Look-ups in named tables: a row name and a column name give one cell, copied from the table.

Table nuzuf
|  | fupo | kug | vabiz |
|---|---|---|---|
| mal | 2.9 | 4.3 | 6.1 |
| zono | 6.4 | 2.9 | 4.0 |
| dusi | 5.7 | 3.6 | 4.0 |
| lusur | 4.4 | 2.8 | 2.2 |
| povugud | 5.7 | 3.6 | 3.1 |
| mular | 2.3 | 3.8 | 3.6 |
| kof | 4.4 | 5.0 | 5.2 |
| tev | 6.1 | 6.0 | 7.7 |
| mugida | 4.7 | 3.5 | 3.7 |
| figoga | 2.7 | 3.4 | 3.5 |
| peloruv | 4.5 | 4.2 | 4.5 |
| ser | 5.4 | 2.1 | 5.3 |
| melupa | 3.0 | 4.2 | 6.8 |
| murotal | 3.5 | 3.8 | 3.7 |

kug of kof is 5.0
fupo of mal is 2.9
kug of figoga is 3.4
fupo of lusur is 4.4
kug of ser is 2.1
fupo of peloruv is 4.5
vabiz of murotal is 3.7
vabiz of zono is 4.0
vabiz of dusi is 4.0
kug of mal is 4.3
kug of dusi is 3.6
fupo of tev is 6.1
kug of tev is 6.0
fupo of ser is 5.4
fupo of murotal is 3.5
vabiz of tev is 7.7
kug of peloruv is 4.2
vabiz of lusur is 2.2
vabiz of mal is 6.1
vabiz of ser is 5.3

Table soseb
	tinudi	tuvaku	dibot	fet	fuzi	fufo	zusor
kikoguv	0.21	0.18	0.28	0.36	0.49	0.46	0.39
bikit	0.37	0.38	0.27	0.68	0.25	0.18	0.16
sur	0.35	0.40	0.14	0.24	0.23	0.60	0.23
neb	0.59	0.26	0.37	0.40	0.40	0.30	0.13
ruz	0.21	0.27	0.31	0.20	0.38	0.16	0.44
bap	0.27	0.32	0.48	0.49	0.38	0.40	0.11
rik	0.35	0.25	0.64	0.46	0.21	0.14	0.35
fezora	0.29	0.27	0.23	0.31	0.12	0.32	0.61
vesuf	0.23	0.44	0.32	0.47	0.36	0.44	0.31
melores	0.38	0.28	0.47	0.81	0.20	0.12	0.27
digi	0.37	0.18	0.41	0.28	0.42	0.39	0.42

bap, tuvaku => 0.32
fezora, tuvaku => 0.27
kikoguv, tuvaku => 0.18
fezora, tinudi => 0.29
sur, dibot => 0.14
neb, dibot => 0.37
kikoguv, fet => 0.36
rik, tinudi => 0.35
digi, fufo => 0.39
sur, fet => 0.24
sur, fuzi => 0.23
bap, fuzi => 0.38
fezora, fet => 0.31

demiro
|  | vasaz | vob | dop | balolo |
|---|---|---|---|---|
| zeguto | 9.0 | -1.1 | -3.5 | -1.5 |
| timedu | -4.9 | -5.9 | -5.7 | 1.4 |
| val | -3.0 | 2.0 | 5.6 | 1.1 |
| rav | -5.5 | -5.7 | -4.0 | -5.4 |
| mafig | -3.0 | 2.5 | 6.1 | 0.7 |
| sani | -3.1 | 2.2 | 5.9 | 0.0 |
| rurotu | -4.1 | -5.1 | -5.3 | -4.8 |
| gur | -3.1 | 2.3 | 6.0 | 0.3 |
| kotofu | -5.5 | -5.3 | -5.7 | 1.0 |
| fizav | -6.9 | -6.8 | -4.8 | -5.4 |
| vuv | -2.7 | 2.4 | 6.1 | 0.2 |
| visog | 9.5 | -0.6 | -3.9 | -0.9 |
| pum | -4.9 | -5.2 | -4.9 | 1.9 |

What is the vob of gur in demiro?
2.3
What is the vob of kotofu in demiro?
-5.3
What is the balolo of visog in demiro?
-0.9
What is the vob of visog in demiro?
-0.6
What is the balolo of timedu in demiro?
1.4
What is the balolo of mafig in demiro?
0.7
What is the vob of pum in demiro?
-5.2
What is the vasaz of sani in demiro?
-3.1

Table tega
	sigi	mel	nibes	vefu	dud
fara	6.84	5.87	6.54	4.68	4.59
rud	5.67	5.57	6.69	4.56	4.14
reli	6.68	6.36	7.72	1.12	9.14
teram	4.32	4.83	3.54	5.36	6.18
pegas	5.86	5.29	5.72	2.66	6.44
fisi	7.33	5.49	6.25	5.30	5.46
ret	5.97	6.20	4.20	5.74	6.28
zurim	4.38	5.75	5.41	5.20	7.60
zezuze	5.17	5.71	6.58	7.27	4.13
tobifif	4.33	5.75	2.60	6.05	6.23
volinon	4.75	5.06	7.40	6.02	7.05
lel	6.53	6.69	4.88	6.48	5.64
koge	3.85	5.62	5.33	5.05	4.27

dud of zezuze is 4.13
mel of lel is 6.69
nibes of koge is 5.33
sigi of reli is 6.68
mel of zurim is 5.75
sigi of fara is 6.84
nibes of zezuze is 6.58
nibes of reli is 7.72
dud of reli is 9.14

raz =
cols = ket, zopa, vapo, digofa, lim, tes, ninaf
kizizav: [373, 476, 383, 542, 460, 441, 435]
begezuz: [392, 139, 403, 516, 458, 750, 514]
bil: [752, 733, 279, 307, 162, 212, 855]
kagemir: [651, 505, 230, 262, 236, 173, 614]
bul: [288, 320, 568, 684, 656, 643, 431]
kiz: [164, 163, 709, 629, 815, 765, 197]
gom: [309, 449, 650, 600, 707, 503, 252]
rafaro: [279, 164, 383, 622, 493, 760, 463]

lim of kiz: 815
zopa of kiz: 163
digofa of begezuz: 516
vapo of gom: 650
lim of kagemir: 236
digofa of kizizav: 542

zudi:
           bot    dade    sov    maro   tekuz
gaf     -0.325  -0.131  0.803  -0.289   0.465
lilura  -0.272   0.210  0.255  -0.583  -0.256
ledera   0.000  -0.360  0.842  -0.155   0.493

tekuz of gaf = 0.465
sov of ledera = 0.842
tekuz of ledera = 0.493
sov of lilura = 0.255
maro of gaf = -0.289
maro of lilura = -0.583
sov of gaf = 0.803
bot of gaf = -0.325
bot of ledera = 0.000
dade of gaf = -0.131
tekuz of lilura = -0.256
dade of ledera = -0.360
bot of lilura = -0.272
dade of lilura = 0.210
maro of ledera = -0.155
Which row has the largest tekuz? ledera

fom
|  | potebe | vetab | vedis |
|---|---|---|---|
| ronuvob | 0.552 | 0.528 | 0.241 |
| divi | 0.931 | 0.233 | 0.723 |
| samotob | 0.349 | 0.463 | 0.319 |
| robaz | 0.888 | 0.766 | 0.142 |
| vasa | 0.173 | 0.149 | 0.666 |
| mem | 0.669 | 0.287 | 0.532 |

potebe of robaz = 0.888
vedis of samotob = 0.319
vedis of vasa = 0.666
potebe of ronuvob = 0.552
vetab of ronuvob = 0.528
potebe of divi = 0.931
potebe of samotob = 0.349
vetab of mem = 0.287
vetab of robaz = 0.766
vetab of vasa = 0.149
vedis of ronuvob = 0.241
vedis of robaz = 0.142
potebe of vasa = 0.173
vetab of divi = 0.233
potebe of mem = 0.669
vetab of samotob = 0.463
Which row has the largest vetab? robaz

Table demiv
fields: tofa, gosofav, vub, lofireg
reb: [40.767, 90.051, 90.425, 86.468]
kotem: [13.879, 78.564, 77.892, 64.387]
zir: [74.267, 84.338, 97.442, 82.307]

lofireg of zir: 82.307
vub of kotem: 77.892
vub of zir: 97.442
lofireg of kotem: 64.387
tofa of zir: 74.267
gosofav of kotem: 78.564
gosofav of zir: 84.338
tofa of kotem: 13.879
tofa of reb: 40.767
vub of reb: 90.425
gosofav of reb: 90.051
lofireg of reb: 86.468
Which row has the largest tofa? zir

Table vubu
	zegoguv	pofe
nukobu	90	178
bofozu	131	211
ledus	229	224
zos	203	216
mabetug	213	207
zusuk	245	214
sinimep	148	166
lupesak	69	239
tig	96	173
vamo	33	242
ziku	254	226

zegoguv of lupesak is 69
zegoguv of sinimep is 148
pofe of nukobu is 178
zegoguv of mabetug is 213
pofe of zos is 216
pofe of bofozu is 211
pofe of zusuk is 214
pofe of vamo is 242
zegoguv of zusuk is 245
pofe of tig is 173
pofe of ziku is 226
pofe of mabetug is 207
zegoguv of tig is 96
zegoguv of nukobu is 90
pofe of lupesak is 239
zegoguv of bofozu is 131
zegoguv of ledus is 229
pofe of ledus is 224

